Each row has a name. Each piece below is followed by the name of the row it came from, unless a question asks for something else. Each question is about the rows just above it. Some pieces are copies with a little noise. Places in a row count from 1.

<120>: [  9 -10   3 -11  -5 -26  19  21 -11  33]
<158>: [  8  19 -26   3 -10  -5 -11  -9  16 -36]
<70>: [ 45 -19  -2  -1 -18 -44  15  13  17  -1]
<126>: [ 30 -11   8  30  -7  10   5  -8  30 -46]
<116>: [-13  -6  20  31   7  21  18  17  36  -9]
<133>: [ 54 -15  10  24 -11  -4  18  -2  33 -28]
<115>: [ 12   7  11  35   3   3   5   7  29 -23]
[-10   3 -11  -5 -26  19] | <120>
Row and place of [35] in the named rows: | <115>, 4
[ 10 -12   4 -13  -6 -25  17  22 -11  33] | <120>

<38>: [  6   5   7  -7 -10 -16 -11  -8 -14   6 -10   4 -10   1 -12  -6 -17 -14]
<6>: [ 20  26  31 -19 -22 -37 -16  -7 -25  23 -24  17 -13   4 -25   1 -32 -33]
<49>: [  4   7   8  -5  -5 -12  -9  -8 -18  11  -8   2 -14   7  -7  -7 -15 -14]
<147>: [ -2   6 -16 -10  -8   7 -11  -7  15 -16 -27  -3  17 -34 -21  20  -1 -15]
<20>: [  4   7   8  -5  -5 -12  -9 -20 -18  11  -8   2 -14   7  23  -7 -15 -14]
[  7  -7 -10 -16 -11  -8] | <38>
[  6   5   7  -7 -10 -16 -11  -8 -14   6 -10   4 -10   1 -12  -6 -17 -14] | <38>
Row and place of [-19] in the named rows: | <6>, 4
Which entry of <147> is missing from [-11  -3  -2  17 -27  -8 -34 -21 -16  -7   6 -15 -10  15  -1   7 -16]? | [20]
[  5   6   8  -5  -5 -12 -10  -8 -18  10  -9   2 -15   7  -7  -7 -15 -14] | <49>

<176>: [-42  -7   4 -21  33   8 -40]
<106>: [-10  -1   0  27  10   0 -10]
<32>: [-12   2   4  44   1  -1  11]
<193>: [  8 -11 -15 -41  25 -14 -55]
<153>: [-58  -5  11 -22  31  10 -24]
<25>: [-52   2  17  23   9   6  20]
<151>: [ 51  -4 -21  10  -7  -8 -13]
<131>: [-56   0  16  14  18   7   3]
<93>: [  2  -4   9  10  14   0 -27]
<74>: [22  0 -9 37 -5 -5  1]
<99>: [  4  -9 -13 -24  24   1 -50]
Which entry of <193> is missing from [-41  25   8 -14 -55 -11]? | [-15]
Row and place of [-15] in the named rows: | <193>, 3

<67>: [ 42  26  39  51  -1  36 -11   0   1   6  31  57  25  50   4  55  36  50
  29 -35  29 -46  43  33   9  46  56  52  37 -17  31   8  10   9  34]
<41>: [-21 -29  15 -28 -34   3   5 -30 -11 -30  -5 -34  14 -29 -37 -37   1 -29
  -5  12   4  29 -19  -5 -24 -27 -21 -36   9   0  -9 -16 -28 -42   3]
<134>: [ -5 -35  24  38 -21  12  -6 -25 -19 -27  14 -28  34 -25 -23 -23   9 -22
  11   0  25  25 -11   9 -30 -18  -9 -34  22  -7   0 -19 -10 -27   8]
<119>: [ 19  43 -34  25  25 -12  10  26  13  28   4  24  10  23  33  36   2  25
   2  -8 -20 -21  13  -7  23  23  -3  27 -15 -10   4  14  28  29  -2]
<19>: [ 39  21  32  44  11  29 -18   8   7  13  18  47  -4  46  18  41  22  45
  23 -36  34 -52  43  30  13  48  50  47  21  -5  37   1  14  23  25]
<24>: [ -5 -35  50 -13 -32  26  -7 -36 -28 -35   6 -21  23 -23 -36 -27  10 -14
   6  -4  26  17   1  16 -25 -14   7 -22  37  -6   8 -20 -29 -36   8]
<55>: [ 12  38 -35  24  39 -14   2  41  26  28   4  32 -28  32  44  32   1  24
  -8 -10 -15 -28   9  -7  31  24  14  36 -25   8  -6  15  36  43  -5]
[ 38 -35  24] is in which row? | <55>
Which row holds [-6  8]? | <24>

<59>: [ 16  51 -42   3]
<112>: [ -5   3 -42  51]
<68>: [ -6  -2  31 -41]
<79>: [ 25 -10 -23  41]
<69>: [-24   5  -9  -7]
<16>: [ 6  1 -9 -8]
[ -5   4 -42  53] | <112>
[ -5  -3  32 -40] | <68>
Which entry of <16> is missing from [-8  6 -9]? | [1]
[  3 -42  51] | <112>
<16> without one entry, shuffled: [-9  6 -8]. Gone: | [1]
The row with [ 6  1 -9 -8] is | <16>

<109>: [ 10  22   4  12  18   2  51 -20  11  15  20   3  32   5  12  10 -28  35
  27  20  26  37 -16   9  27  27  15   3  11  15  -7  10 -26   9 -24 -13
  25  23  23 -13   7   6  -6   2]
<105>: [-17   6  15  -7 -25   8 -23  -2  -7   5 -19  -9   1  16 -11 -19  10  17
 -23  -7  17  -6   5  20   2  -1  14 -20 -23   1   2 -28  -8  32  17  -2
 -21  21 -15  25   6  30  12   6]
<123>: [-40  19  20 -55   3  -4 -17  -8   7 -25 -46   3 -15 -18 -28 -42  -5  12
 -31 -36   3 -24 -17   5  36 -20 -22   4 -37 -55 -26 -19 -30  38 -25 -45
  -7   2  -3  -5  -6 -12 -43 -43]
<27>: [  8  11  -5   7  21 -11  31 -12  20   5  14   1   8 -15   4  12 -27  13
  26  22  10  39 -20  -9   9   9 -10  24  10   6 -11  23 -11 -16 -30 -10
  28   2  30 -25   4 -24 -30 -18]
[-41  18  20 -55   3  -3 -17  -7   7 -25 -45   3 -15 -18 -29 -42  -4  13
 -31 -37   2 -24 -17   5  36 -20 -22   4 -37 -55 -26 -19 -30  37 -24 -44
  -7   2  -3  -5  -6 -13 -43 -43] | <123>
[38] is at row and place | <123>, 34
[-40  19  20 -55   3  -4 -17  -8   7 -25 -46   3 -15 -18 -28 -42  -5  12
 -31 -36   3 -24 -17   5  36 -20 -22   4 -37 -55 -26 -19 -30  38 -25 -45
  -7   2  -3  -5  -6 -12 -43 -43] | <123>

<90>: [-20   0 -13  27  21  13 -20 -21   0   6  -1  -1 -11  12  -7  -9  -4]
<53>: [ 17   8  -1   2 -14  12   0   3   6  12 -13 -41   4   3  -5  18 -15]
<10>: [-16   2  -4  -4 -14 -13   1  32   1 -22   2  28  -8   4   8  -6   4]
<23>: [  1  -3  11 -26   1 -15  34  -7   3   6  15  11   6 -19   6  -2   3]
<50>: [-20   0 -14  26  24  14 -20 -20  -3   4  -1   1 -10  13  -5 -10  -2]
[-16   2  -4  -4 -14 -13   1  32   1 -22   2  28  -8   4   8  -6   4] | <10>
[ 18   9   0   2 -15  11   0   3   7  11 -13 -41   4   4  -4  18 -16] | <53>
[-16   2  -3  -3 -16 -14   1  32  -1 -21   4  27  -9   2   7  -7   5] | <10>

